In the data rows, the value 128 means zero.
Each row in the table below has a label, given by one hidden rule.
[111  96 144 145 148 182 111 101  92 155  91  86 146 127 175 123 120  88
 128 164 124 107 150] 0
[ 98  78 102 138 115 139 120 155 107 114 138 123 146 145 124 138 160 137
 170 149 123  73 143] 0
[137 153 138 129 105 111 128 154 110 117 148 159 137 139 116 166 116 137
 100  93 126 130  88] 0
[102 125 146 162 136 137 112 107 159 127 107 111 104 107 144 110 137 125
 127 137 112 140 132] 1
[140 121 104 106  97 127 129 157 106 111 171 157 144 123 118 179 148 155
 122 101 105 102  99] 1
[110 151 148 135 131 123 106 109 157 142 119 146  77 130 142 108 131 155
 160 116 107 131 124] 1
[113 132  65 110 114 120 155  93 166 142  80  77 151  40  77  58 103 100
 169 159 181 163 151] 2
[ 92 120 181 172 161 122 119  98 131 132  99  96 100 143 184 103 126  87
 135 150 135 145 136] 0
[133 127 135 127 128 150 110 112 146 149 116 148 105 152 146 126 140 139
 155 134 102  96 134] 1
[109 134 166 179 169 117 124 122 155 138 115 117 106 149 189 100 116 128
 154 135 119 131 134] 1
[124 143 106 128 122 102 148 113 158 133 112 137  96 121 107  92 130 158
 158 109 151 152 143] 2
[133 159 151 166 148 105 125 104 167 123 113 137  94  99 126 117 133 115
 106  99 123 161 101] 0
[105 135 118 150 115 132 147  92 163 128 105 144  93 135 132 101 130 142
 154 114 126 142 128] 2
[116 115 105 106 159 126 155  97  81 134  53  76 167 113 175 110  93  83
 129 169 214 187 106] 2
[133 100  72 106 103 140 124 167 102 113 165 138 149 137 104 169 151 164
 156 129  93  67 102] 1
[ 93 179 162 156 156 112 113 115 167 134 159 150 109 138 123 111 120 171
 102  94  99 116 170] 1
[ 86 166 163 163 139  86 107 132 162 126 142 149  94 145 145 106 131 161
 119  99  90 124 139] 1
[110 135 118 152 124 137 127 133 115 104 135 144 144 114 123 152 130 135
 104 110 122 113 104] 1
[145  93 152 120 151 175 117  95  68 154  88 103 144 151 175 139 110  68
 113 180 128 115 104] 0
[122 104 123 161 167  94 141 138 119 115 107  88 108 143 175 104 138  93
 158 171 169 163 122] 2
[109 109 159 153 167 137 137  93  72 132  64  83 134 152 218 130  76  78
  96 174 160 178 111] 2
[106 157 168 151 154  95 110 119 170 136 146 157  90 142 153 123 124 149
 117  89 100 139 129] 1
[150 113 120  84 106 196 112  98 123 143 125 143 118 153 128 135 114 127
 149 130  97  92 129] 1
[163 119 108  98 111 114 136 194  92 112 174 158 155 142 115 187 121 133
 118 102 122 122  98] 1
[147 144 140 127 120 120 116 157 119 108 157 166 127 137 128 172 113 133
 109  93 110 128  88] 1
[121 119 184 159 162 141 103 103  67 144  97 107 129 178 205 135  89  66
 107 153 144 149 142] 0
[142 138 109 111 105 124 135  94 187 159 124 124 102 105 101  93 133 127
 167 122 144 149 157] 2
[105 132 159 149 121 120 134 117 130 139 145 142 123 160 145 128 109 127
 122 118 117 132 140] 1
[119 153 129 156 144  92 144 107 175 124 123 128  92 108 138  96 139 148
 160 112 143 165 143] 2
[112 126 138 149 108 119 116 147 143 139 148 143 120 150 150 143 140 150
 156 116 114 116 121] 1
[138  71 125 124 137 180  96 111  86 152 111  94 145 148 144 135 130  87
 139 173 119  90 130] 1
[105 127 113 161 121 151 114 140 131  97 140 130 148 110 117 147 147 108
 102 127 113 108 119] 1
[132 127 115 128 120 147 114 110 152 137 130 140 117 118 118 130 139 134
 144 133 108  88 123] 1
[151 172 180 135 161  88 116 135 132 138 137 160 101 134 134 149  98 128
  69  85 109 166  89] 1
[132 116  83 108  99 155 122 140  97 103 155 144 183  96  84 159 173 128
 108 139 104  79  92] 1
[117 110  63 110 141 117 185  89 126 131  65  51 158  55  99  67 118  88
 173 170 223 183 168] 2
[119 155  93 136 109 104 147 117 175 133 113 126  88 103 125  74 130 145
 166 117 158 144 132] 2
[105 113 109 157 145  91 140 132 141 134  91 107  85 107 160 105 128 139
 161 136 167 163 130] 2
[148  98  85 113  94 122 138 172 135 125 163 143 119 144 104 152 169 165
 187 125 117  85 124] 1
[149 147 149 121 134 113 125 120 150 129 133 140  78 122 115 113 123 134
 137 106 121 165 124] 1
[117 132 109 148 130 106 138 108 172 140  99 108  99 102 125  87 145 115
 167 143 145 156 136] 2
[122 126 125 140 156 116 147  99 134 133  72  90 114 127 173  93 103 105
 141 160 187 163 135] 2
[151  90  81  99 101 105 148 190 124 107 182 157 115 138 103 165 162 178
 184 110 126  82 119] 2
[173 129 100  93  93  96 160 194  90 125 159 162 139 159 112 183 108 149
 122 102 159 118 111] 2
[139 117 141 128 106 136 121 164 129 136 160 166 103 152 128 157 161 150
 134 109 106 101 107] 1
[126  87  88 126 167 109 167 125  81 124  59  59 147 105 177  98 113  69
 141 195 230 206 108] 2
[ 96  78  82 118 128 193 114 115 113 104 127  86 204  78  64 117 171  98
 129 189 100  56 145] 1
[141 125 102 115  97 110 164 199 125 113 174 157 129 149 107 156 149 163
 162  93 130 104 123] 2
[100 128 140 156 133 105 138 160 134 158 143 130 136 156 140 121 131 146
 147 116 145 129 153] 2
[164 107  75 107  93  91 178 214 129 120 175 153 123 131  84 158 159 164
 165  97 149 106 115] 2
Here are more rows. What is the label of each one?
[188 114  70  71  91 130 152 194  72  79 166 156 174 151  93 207 150 141
  99 119 130 109  81]: 2
[143 169 175 142 148  80 111 130 161 150 143 161 111 131 141 129 116 159
  91  79 122 155 119]: 1
[101 160 114 139 130 104 142 109 177 142 108 131  90 128 126  96 134 156
 165 119 148 152 144]: 2
[ 92 158 159 159 162  90 117 139 160 135 143 146 105 132 133 112 135 164
 129 121 115 135 133]: 1
[105  80 139 165 159 111 137 124 116 108 100  70  99 113 159  96 142  73
 172 180 162 157 136]: 2
[141  78 119 112 122 182 122 122  84 143 106 107 140 151 170 147 125 103
 153 174 127  99 121]: 0
[144 152 137 129 113 127 124 157 132 113 154 164 138 135 118 156 107 141
  97  99 119 126  86]: 1
[110  96 135 116 140 182 115  73 118 136  95  56 158  93 115  80 135  67
 126 193 140 123 176]: 0
[114 121 113 128  99 114 134 175 107  88 147 153 152 135 112 171 156 141
 119 117 137 111 112]: 2
[165 135 129 100 113 124 128 170  93 128 179 152 127 162 129 175 119 146
 116 108 130 122 116]: 0
[154 167 153 132 122 106 121 136 118  92 142 165 133 136 133 158 111 124
  68  94 122 153  84]: 1
